In the data rows, zero lies at 4.5, halfway between 4 and 5.
Some points:
[3 4 7 2 6 7 8 6 6 5 5 5 3 8 6 5 6 6 4 6 7 5 5 5 7 3 4 3 3 5 4 5]
[6 6 4 7 7 6 5 6 2 4 5 3 5 5 4 4 3 4 5 6 6 5 5 6 4 5 5 3 3 5 7 2]
[6 3 3 4 3 5 0 5 6 4 5 3 2 5 2 5 5 1 7 2 5 5 2 3 6 6 5 5 6 8 2 7]
[3 3 7 6 5 1 6 0 5 5 4 7 6 2 5 7 2 7 3 5 3 7 1 3 6 8 1 5 9 3 4 9]
[5 6 4 4 1 5 2 4 6 5 4 4 2 2 3 4 5 5 6 3 3 4 5 5 3 4 5 4 5 6 7 3]
[5 5 2 8 0 6 0 3 6 2 5 6 4 1 3 5 5 3 7 2 5 4 9 3 5 3 5 4 6 5 6 3]
[4 8 5 7 6 6 6 4 6 4 3 5 7 4 5 4 3 5 4 4 4 6 9 3 6 5 4 8 4 4 8 4]
[4 4 4 3 3 5 6 5 4 7 7 3 3 5 2 3 7 6 3 4 5 6 7 6 4 4 4 4 3 6 3 5]
[3 5 6 1 3 5 4 2 1 7 4 6 5 2 4 4 5 6 3 5 5 5 4 4 3 6 4 5 4 5 4 5]
[6 7 4 7 6 4 8 8 6 5 6 4 7 4 6 6 6 5 9 1 4 5 9 3 7 3 7 7 3 4 9 1]
[4 7 2 2 6 5 7 7 1 7 5 3 4 6 6 5 6 6 3 6 3 4 4 7 5 5 2 3 2 5 1 2]
[6 5 3 3 7 7 6 9 2 5 5 1 3 6 6 2 4 5 3 7 4 4 6 8 4 7 7 2 3 8 2 0]
[2 2 7 1 6 1 8 3 5 5 2 4 6 4 5 5 4 7 3 7 4 3 3 6 5 6 3 0 6 4 3 9]
[4 4 3 8 2 2 4 4 3 3 4 5 6 2 2 7 5 5 4 4 5 4 8 4 6 4 5 5 7 4 6 8]
[2 6 9 4 9 5 9 3 6 6 5 3 9 7 8 7 5 5 3 8 7 3 6 3 5 4 4 5 3 3 5 7]
[4 5 6 7 6 5 5 4 4 6 4 7 4 2 3 6 4 7 6 4 1 6 4 5 8 6 3 5 5 3 7 8]
[3 2 7 1 7 5 1 5 2 5 5 2 6 9 7 4 6 3 2 8 2 5 1 6 4 6 5 6 4 5 0 6]
[6 5 2 7 3 4 2 5 6 5 7 5 6 5 2 4 3 4 8 2 6 7 5 5 5 3 4 9 5 5 7 3]
[2 4 9 2 8 3 7 4 1 6 5 1 5 9 9 4 4 6 0 9 1 3 4 7 4 6 3 2 3 5 1 8]
[6 6 4 6 4 1 5 3 5 4 4 8 6 3 3 4 3 4 4 3 3 3 4 2 6 3 3 3 6 4 2 6]
[4 5 5 5 8 6 7 6 3 4 4 2 5 5 5 4 7 2 5 4 6 5 4 4 6 2 3 7 5 5 8 3]
[3 4 6 8 2 0 4 2 7 4 3 5 7 0 2 8 2 5 6 3 4 6 4 1 5 3 2 6 7 2 8 8]
[4 5 3 6 2 7 6 5 4 4 7 1 5 5 7 4 3 3 4 5 3 6 6 3 5 3 4 5 3 4 5 1]
[4 6 5 4 6 6 7 5 4 4 5 3 6 3 5 6 5 5 3 5 5 3 6 3 5 5 4 2 4 4 7 8]
[6 5 2 3 2 6 3 7 4 5 7 4 4 6 4 1 5 5 6 3 6 6 0 7 3 3 6 6 4 6 1 0]
[6 5 1 7 2 5 4 9 4 7 6 3 4 7 6 6 4 3 8 3 5 3 8 5 4 0 5 6 3 5 7 1]
[4 6 6 4 9 5 9 4 3 4 5 6 5 6 5 7 3 6 4 4 8 2 6 3 5 4 4 7 4 4 8 7]
[5 6 4 4 3 5 3 5 5 3 6 5 4 7 3 5 7 2 6 3 4 6 4 4 3 3 4 3 5 5 4 3]
[4 5 6 1 5 4 3 5 4 7 5 1 4 5 9 2 5 4 5 7 5 4 0 5 3 9 3 3 2 5 1 3]
[5 3 6 6 6 5 5 3 4 3 5 5 2 2 3 4 3 4 4 5 4 4 7 6 5 5 4 6 6 6 1 5]
[3 2 8 4 2 4 5 2 3 2 5 5 3 3 4 6 6 6 3 7 5 6 1 4 5 6 4 3 8 2 2 9]
[5 7 3 4 9 4 6 7 2 3 7 2 5 9 6 4 7 4 2 2 7 3 6 4 3 4 7 7 3 4 4 0]
[6 8 0 9 3 6 4 6 6 1 4 6 5 5 1 6 4 3 8 0 7 7 9 3 3 3 4 7 6 5 7 2]
[2 6 4 4 0 6 6 5 6 4 5 4 5 4 6 3 3 6 2 6 3 2 7 3 4 6 2 9 7 2 5 6]
[2 6 7 4 5 5 9 7 2 5 3 3 7 7 7 7 5 4 2 5 3 3 9 2 4 3 6 5 1 4 7 3]
[5 4 2 5 5 4 4 4 2 6 7 2 5 9 5 5 3 4 6 5 3 4 3 5 3 5 4 7 4 5 0 4]
[4 3 4 2 5 5 2 3 4 4 8 3 4 4 5 2 3 3 2 5 3 7 0 7 5 7 5 1 3 6 0 4]
[6 4 5 5 3 6 0 3 5 4 5 4 3 1 2 2 2 5 5 3 3 7 2 3 4 8 5 1 7 7 4 6]
[6 5 3 5 3 5 6 6 3 3 6 3 4 6 4 4 6 4 5 3 4 3 5 6 7 3 5 5 4 5 3 0]
[4 4 6 0 7 7 3 3 6 5 5 1 5 6 5 5 4 5 3 8 4 4 3 5 5 6 5 2 5 5 3 7]
[2 5 4 8 1 4 6 5 3 7 3 4 4 5 3 3 6 5 5 3 9 5 8 3 3 6 4 8 8 4 5 8]
[2 3 6 3 4 4 6 3 2 7 2 3 6 4 4 6 5 7 2 6 5 4 2 5 5 6 4 4 4 3 5 8]
[7 5 3 8 2 5 3 4 6 4 7 9 4 0 2 4 5 5 9 1 7 7 6 5 5 4 2 6 7 5 9 4]
[7 4 3 5 2 4 0 3 2 6 6 6 2 1 4 2 4 6 5 3 5 3 4 6 3 5 4 2 3 6 5 6]
[5 5 0 7 1 7 3 9 2 3 6 4 4 6 3 2 5 3 7 2 5 5 5 4 5 1 5 7 4 9 5 0]
[5 5 9 2 4 7 4 1 6 9 4 5 5 2 3 5 5 6 3 8 4 5 0 5 7 8 2 2 3 5 2 9]
[4 6 2 7 5 4 0 6 7 6 6 3 6 5 4 5 4 3 5 1 5 5 1 4 5 4 5 7 4 3 5 4]
[5 2 7 2 7 2 1 0 4 3 3 4 3 2 4 4 7 6 3 7 5 5 3 7 6 5 3 1 3 4 2 9]
[6 4 5 5 3 6 7 3 8 1 5 4 3 4 2 4 6 7 4 6 5 5 7 6 3 5 7 1 6 7 5 4]
[4 6 5 5 8 5 8 7 2 4 6 3 4 9 6 3 7 3 5 5 2 2 4 3 4 3 6 5 4 6 3 2]
[7 4 3 4 5 6 2 6 5 3 6 4 2 0 2 6 6 7 6 3 5 4 3 6 5 4 4 3 3 4 3 4]
[5 5 6 5 4 3 3 3 4 4 3 4 4 7 5 4 5 6 2 4 5 7 4 4 5 6 4 4 5 4 4 8]
[4 5 3 6 2 5 1 6 5 3 8 5 4 2 2 4 3 3 7 1 4 4 3 3 5 5 4 8 5 7 7 4]
[5 5 4 4 6 4 1 5 5 4 6 6 5 3 3 5 5 5 6 5 4 5 4 4 4 5 3 4 6 4 5 7]
[8 7 1 9 8 4 5 7 6 1 4 9 5 4 2 6 2 2 9 1 8 4 8 2 4 1 5 4 7 6 9 1]
[4 5 1 6 2 4 6 6 5 4 6 5 6 6 5 4 4 3 6 4 4 6 5 4 6 5 3 5 5 4 5 4]
[7 7 0 7 2 6 0 8 3 2 7 6 1 6 3 3 4 1 5 3 7 3 4 6 3 2 6 3 3 6 4 0]
[8 4 4 5 9 4 6 7 3 2 5 6 3 5 2 5 2 4 8 5 5 4 2 8 5 5 5 3 3 5 1 5]
[5 6 5 2 8 4 9 8 0 8 6 1 7 9 9 3 4 7 0 7 4 3 4 4 3 5 7 5 2 4 3 2]
[5 6 7 5 8 6 7 8 1 6 5 0 6 7 9 3 5 6 1 6 4 6 9 5 2 2 7 5 3 4 7 4]
[2 2 9 2 2 7 4 0 5 6 3 6 5 3 4 3 6 6 3 7 3 6 1 5 4 6 3 2 6 3 1 9]
[4 5 5 8 2 2 3 0 8 3 4 8 4 0 1 6 5 4 6 3 5 2 6 5 7 4 2 7 8 3 9 6]
[4 3 3 0 2 5 4 4 6 5 7 0 1 7 6 2 4 3 3 6 3 5 0 7 3 8 4 1 4 8 0 4]
[4 5 6 4 7 5 7 3 4 4 4 7 5 2 6 7 5 5 4 5 6 6 5 3 5 3 6 6 4 5 7 9]
[4 4 5 1 3 5 8 5 8 4 4 1 6 6 5 3 4 5 3 8 6 3 4 8 4 4 5 0 6 4 3 6]
[2 3 6 5 5 3 5 2 4 5 3 4 6 4 5 3 2 3 4 3 5 5 4 2 6 6 5 7 6 5 5 5]
[5 2 7 4 9 2 1 2 6 6 5 2 4 2 5 6 5 5 4 9 5 4 3 5 3 7 3 4 5 5 6 6]
[3 4 9 4 8 2 5 3 3 6 2 5 3 3 6 7 4 6 5 5 3 4 5 2 6 6 2 3 7 4 5 9]
[5 6 3 2 7 6 5 7 2 6 6 2 5 8 8 6 6 5 5 7 5 4 5 4 5 4 6 2 1 7 4 5]
[4 6 6 4 8 6 9 8 1 6 3 3 6 5 6 5 4 3 4 3 2 3 6 4 4 3 5 7 4 4 6 3]
[5 5 5 2 7 3 2 6 7 6 5 7 3 6 4 2 5 4 8 5 4 6 4 5 6 5 5 1 3 6 3 3]
[4 6 6 7 2 7 7 9 2 6 4 0 8 8 9 5 5 3 4 6 7 2 6 4 5 3 7 8 4 4 6 2]
[7 5 4 5 2 6 1 4 6 3 6 5 4 3 4 4 3 3 5 5 4 7 5 5 6 5 4 1 6 5 2 5]
[3 5 3 7 2 5 6 2 7 6 5 7 7 3 4 9 4 5 5 1 4 4 7 2 5 3 2 8 5 5 8 5]
[2 4 4 5 5 2 6 4 4 6 3 5 5 6 6 7 7 5 5 5 4 3 5 4 5 3 3 7 2 3 4 4]
[4 9 3 6 6 5 8 8 5 4 5 2 5 5 6 4 3 5 5 3 5 3 9 3 4 2 5 9 2 5 8 3]
[5 5 4 5 4 5 8 8 2 5 3 3 7 6 8 7 5 6 7 5 4 5 5 3 4 6 4 7 3 5 5 1]
[4 2 6 5 1 4 3 3 4 4 4 7 5 4 3 5 5 4 2 3 5 6 3 2 8 7 3 4 4 4 5 6]
[2 5 5 6 4 3 8 4 7 3 4 9 3 3 3 5 5 4 4 4 6 1 5 4 3 4 6 5 4 5 4 6]
[4 4 5 3 0 7 3 5 2 6 7 1 3 8 5 0 4 3 4 4 2 4 5 7 4 4 5 0 2 6 0 1]
[6 4 3 4 4 6 1 4 9 3 7 3 5 5 4 2 5 4 5 7 7 5 3 5 5 7 5 3 4 5 1 2]
Along one direction, these points spread out more than along any other. Take the direction at right angles to it along which they spread out most. Go by this last direction. Where along it does each point below lie, from 0 to 99? The average is 50, and the first point in the table lies past the average. One standard deviation of the points above along it is 16.
[7 5 4 5 2 6 1 4 6 3 6 5 4 3 4 4 3 3 5 5 4 7 5 5 6 5 4 1 6 5 2 5] 38
[2 3 6 5 5 3 5 2 4 5 3 4 6 4 5 3 2 3 4 3 5 5 4 2 6 6 5 7 6 5 5 5] 42
[4 6 6 4 8 6 9 8 1 6 3 3 6 5 6 5 4 3 4 3 2 3 6 4 4 3 5 7 4 4 6 3] 70
[3 2 7 1 7 5 1 5 2 5 5 2 6 9 7 4 6 3 2 8 2 5 1 6 4 6 5 6 4 5 0 6] 58
[4 6 6 4 9 5 9 4 3 4 5 6 5 6 5 7 3 6 4 4 8 2 6 3 5 4 4 7 4 4 8 7] 53
[3 4 7 2 6 7 8 6 6 5 5 5 3 8 6 5 6 6 4 6 7 5 5 5 7 3 4 3 3 5 4 5] 59
[6 5 2 7 3 4 2 5 6 5 7 5 6 5 2 4 3 4 8 2 6 7 5 5 5 3 4 9 5 5 7 3] 47
[2 5 4 8 1 4 6 5 3 7 3 4 4 5 3 3 6 5 5 3 9 5 8 3 3 6 4 8 8 4 5 8] 43
[2 6 7 4 5 5 9 7 2 5 3 3 7 7 7 7 5 4 2 5 3 3 9 2 4 3 6 5 1 4 7 3] 72
[8 7 1 9 8 4 5 7 6 1 4 9 5 4 2 6 2 2 9 1 8 4 8 2 4 1 5 4 7 6 9 1] 52
[5 2 7 4 9 2 1 2 6 6 5 2 4 2 5 6 5 5 4 9 5 4 3 5 3 7 3 4 5 5 6 6] 36
[4 6 5 5 8 5 8 7 2 4 6 3 4 9 6 3 7 3 5 5 2 2 4 3 4 3 6 5 4 6 3 2] 75
